Rotation paths and how fast each direction turns (deg/step)
Each turn is a multiple of 5 degrees from 10 to 175, or 0.
path 1
[-0.09  0.34 -0.53 -0.11  0.58  2.25  0.40 -1.15 -2.33  0.46  1.71 -0.13
  0.94 -2.28  0.28  1.97 -1.53 -2.28 -1.15 -2.73  0.41 -0.51 -3.33  2.22
 -1.40  1.51 -1.21 -1.74 -0.58]
[ 1.81  1.11 -0.22  0.10  0.18  2.27 -1.74 -0.44 -1.28 -1.48  2.52  0.38
  0.72 -0.07 -0.38  0.87  0.56 -1.81 -1.49 -2.72 -1.68 -2.47 -3.08  2.74
 -0.10  1.77  0.60 -0.69 -1.81]
[ 1.60 -2.32  0.50  1.13  1.13  3.11 -0.94 -0.66 -2.16  0.18  2.20  0.13
 -0.43 -2.24 -0.94 -1.33 -1.78 -2.05 -1.92 -0.98 -0.88 -2.05 -2.29  2.33
 -0.63  0.52  1.06 -1.68 -0.82]
[ 0.83 -0.36  1.64  0.57 -1.26  3.40 -1.53  0.22 -1.54 -0.58  1.06 -0.95
  0.14  0.07  0.46 -0.71 -1.50 -1.07 -3.52 -2.32  0.63 -0.42 -2.10  0.71
 -0.55  1.53  1.24 -2.27 -3.29]
[ 1.66 -0.73  0.57  0.83 -0.91  2.40  1.43  1.75 -2.01 -0.56  1.79 -0.80
  2.16 -2.50  0.35 -0.78 -2.65 -0.28 -2.75 -2.09 -0.13 -1.58 -2.40  0.31
  0.70  1.17 -1.10 -1.65 -1.19]
[-0.74  0.32 -0.65  0.67 -0.66  2.20 -0.25 -0.52 -1.80 -0.16  1.02  0.31
  1.66 -1.67  0.38  1.75 -1.92 -2.00 -1.71 -3.04  0.80  0.35 -3.68  1.61
 -0.56  2.11 -0.95 -2.34 -0.72]
[ 1.59  1.21 -1.22  0.70 -0.17  2.26 -0.25  0.08 -0.99 -1.14  2.87 -0.01
  1.35 -0.42 -0.31  0.71  0.02 -2.38 -1.38 -3.00 -1.61 -2.96 -2.62  1.86
 -0.13  1.69 -0.24 -1.80 -0.68]
[ 0.84 -1.46 -0.50  1.30  0.92  2.58 -1.40 -1.03 -1.24 -0.47  0.94  1.16
 -0.36 -1.81 -1.69 -0.46 -2.01 -3.04 -1.71 -1.48 -1.04 -1.37 -3.14  2.30
 -0.77  0.47  1.10 -1.65 -0.83]
[ 0.72 -0.87  0.62  1.18 -1.06  3.36 -0.82 -0.05 -1.53 -0.70  1.30 -1.25
 -0.43  0.51  0.32 -1.15 -0.75 -2.11 -3.43 -2.19  0.14 -1.70 -1.50  0.64
  0.10  1.60  1.72 -2.30 -2.78]
[ 0.61 -1.34  0.33  0.35 -0.82  2.66  0.92  1.88 -1.43 -0.59  1.06  0.20
  1.01 -2.60 -0.59 -1.66 -3.51 -0.51 -2.81 -2.10 -0.55 -1.48 -2.52  0.13
  0.20  1.27 -0.03 -1.98 -1.55]
[-0.86 -0.44 -0.70  1.27 -1.29  2.20 -0.16  0.39 -1.96 -0.77  0.78 -0.75
  1.75 -0.69  1.47  1.29 -2.12 -2.22 -2.21 -2.61  1.15 -0.12 -3.36  1.02
  0.64  2.70 -0.62 -2.47 -0.46]
[ 0.87  1.30 -1.76 -0.11 -0.05  2.23  0.47  1.37 -0.85 -1.11  2.21  0.21
  1.32 -0.67 -0.59  0.56 -1.05 -2.45 -0.62 -3.03 -1.09 -3.11 -2.80  0.92
 -0.67  1.23 -1.04 -2.67 -0.37]
[ 0.64 -1.16 -1.44  1.79  0.64  1.97 -1.77 -0.48 -1.00 -0.94  0.22  1.01
  0.02 -0.75 -0.61  0.13 -1.34 -3.59 -2.01 -1.33 -0.61 -1.81 -3.60  2.84
 -0.03  1.18  0.53 -2.01 -0.51]
[ 0.54 -0.87 -0.13  0.59  0.10  3.22 -0.13  0.12 -1.56 -0.09  0.99 -1.22
 -1.42  0.45 -0.37 -0.93 -0.57 -3.03 -2.60 -2.17 -0.26 -3.30 -1.14  0.64
 -0.61  1.23  1.38 -2.42 -2.53]
[-0.37 -1.85  0.16  0.33 -0.56  2.15  0.03  2.11 -1.15 -1.33 -0.32  0.61
  0.64 -1.84 -0.76 -1.71 -3.11 -0.67 -2.90 -1.83 -0.58 -1.67 -2.75  0.65
  0.82  1.73  0.97 -1.36 -2.57]
[-1.02 -1.33 -0.47  0.56 -1.03  2.40  0.65  1.35 -2.26 -0.60  1.17 -1.67
  0.91 -0.86  1.59  0.35 -1.96 -1.83 -1.96 -2.17  1.35 -0.90 -2.12  0.48
  0.94  2.94 -0.69 -2.71 -0.68]
[ 0.11  1.28 -1.54 -0.72 -0.45  1.93 -0.65  2.61 -1.37 -1.26  0.80  0.78
  1.04 -1.14 -0.14  0.51 -1.74 -1.46 -0.42 -2.93 -0.89 -2.29 -3.36  0.92
 -0.21  2.04 -1.31 -2.95 -0.95]
[ 0.86 -1.31 -1.99  1.64  0.92  1.24 -1.45  0.46 -1.53 -0.79  0.32 -0.14
  0.27 -0.84  0.44  0.74 -0.76 -4.03 -1.89 -0.63 -0.39 -2.44 -3.26  3.15
  0.48  1.36 -0.88 -1.92  0.25]
[ 0.35 -0.12 -0.65 -0.52  0.88  2.66 -0.80  0.40 -1.52  0.03 -0.06 -0.41
 -1.56 -0.07 -0.84 -0.56 -0.70 -3.06 -1.94 -2.42 -0.30 -3.42 -1.60  1.48
 -1.75  1.11  0.49 -2.35 -2.83]
[ 0.56 -2.21 -0.14  0.51  0.22  1.70 -0.53  2.00 -1.57 -1.39 -0.36 -0.22
 -0.11 -1.36 -0.28 -1.69 -1.85 -1.21 -3.44 -1.41 -0.61 -2.44 -2.58  1.89
  1.14  2.24  0.81 -0.25 -2.82]
[-1.37 -1.95  0.00 -0.54 -0.17  2.64  0.73  1.48 -3.09  0.11  0.69 -1.71
 -0.81 -1.58  1.07 -0.34 -2.33 -1.54 -1.75 -2.34  1.21 -1.15 -1.75  0.43
 -0.18  2.97 -0.21 -2.61 -1.46]
[ 0.36  0.84 -0.82 -0.91 -0.77  1.68 -1.51  3.32 -1.66 -1.91  0.85 -0.10
  1.16 -0.72  0.96  0.53 -1.41 -0.45 -0.74 -2.57 -0.52 -1.60 -3.37  1.39
  0.70  2.71 -1.27 -2.25 -1.11]
[ 1.05 -1.00 -1.70  0.55  1.08  1.71 -0.80  1.27 -2.37 -0.07  0.93 -0.78
  0.03 -1.83  0.76  1.00 -1.38 -3.30 -1.03 -0.89  0.09 -2.24 -2.83  2.70
 -0.28  1.21 -1.93 -2.60  0.57]
[ 0.78  0.87 -0.54 -0.69  0.80  2.05 -2.24  0.70 -1.73 -0.51 -0.68 -0.18
 -0.98  0.16 -0.36  0.55 -0.27 -2.92 -2.18 -2.40 -0.21 -2.52 -2.50  2.55
 -1.67  1.15 -0.05 -1.67 -3.10]
[ 1.29 -2.17 -0.23  0.37  0.95  1.84  0.10  1.28 -2.16 -0.62  0.34 -0.82
 -0.41 -1.94 -0.14 -1.11 -1.05 -1.57 -3.28 -1.21 -0.76 -3.61 -1.76  2.52
  0.77  1.37  0.21  0.28 -2.46]
[-1.46 -1.76  0.62 -1.15  0.21  2.77 -0.45  0.50 -3.06  0.32  0.44 -1.04
 -1.17 -1.90  0.81 -0.36 -1.77 -0.67 -1.77 -2.45  1.17 -0.58 -2.30  1.46
 -0.35  2.92  0.80 -1.95 -2.61]
Directions:
[-0.26  0.11 -0.37  0.21  1.17 -0.25 -0.61  0.17 -0.18 -0.66  0.87  0.38
  0.38 -0.38  0.26 -0.35 -0.51 -0.42 -0.45 -0.72  0.25  0.25  1.19  0.33
  0.28  0.10 -0.20 -0.52 -0.66] => 0
[ 0.02  0.00  0.42 -0.15 -0.80  0.25 -0.10  1.11 -0.19 -0.13  0.08 -0.41
  0.53 -0.17  0.77 -0.24 -0.82  0.77  0.07  0.23  0.54  0.86  0.00 -0.76
  0.28  0.08 -0.56 -0.86  0.42] => 65
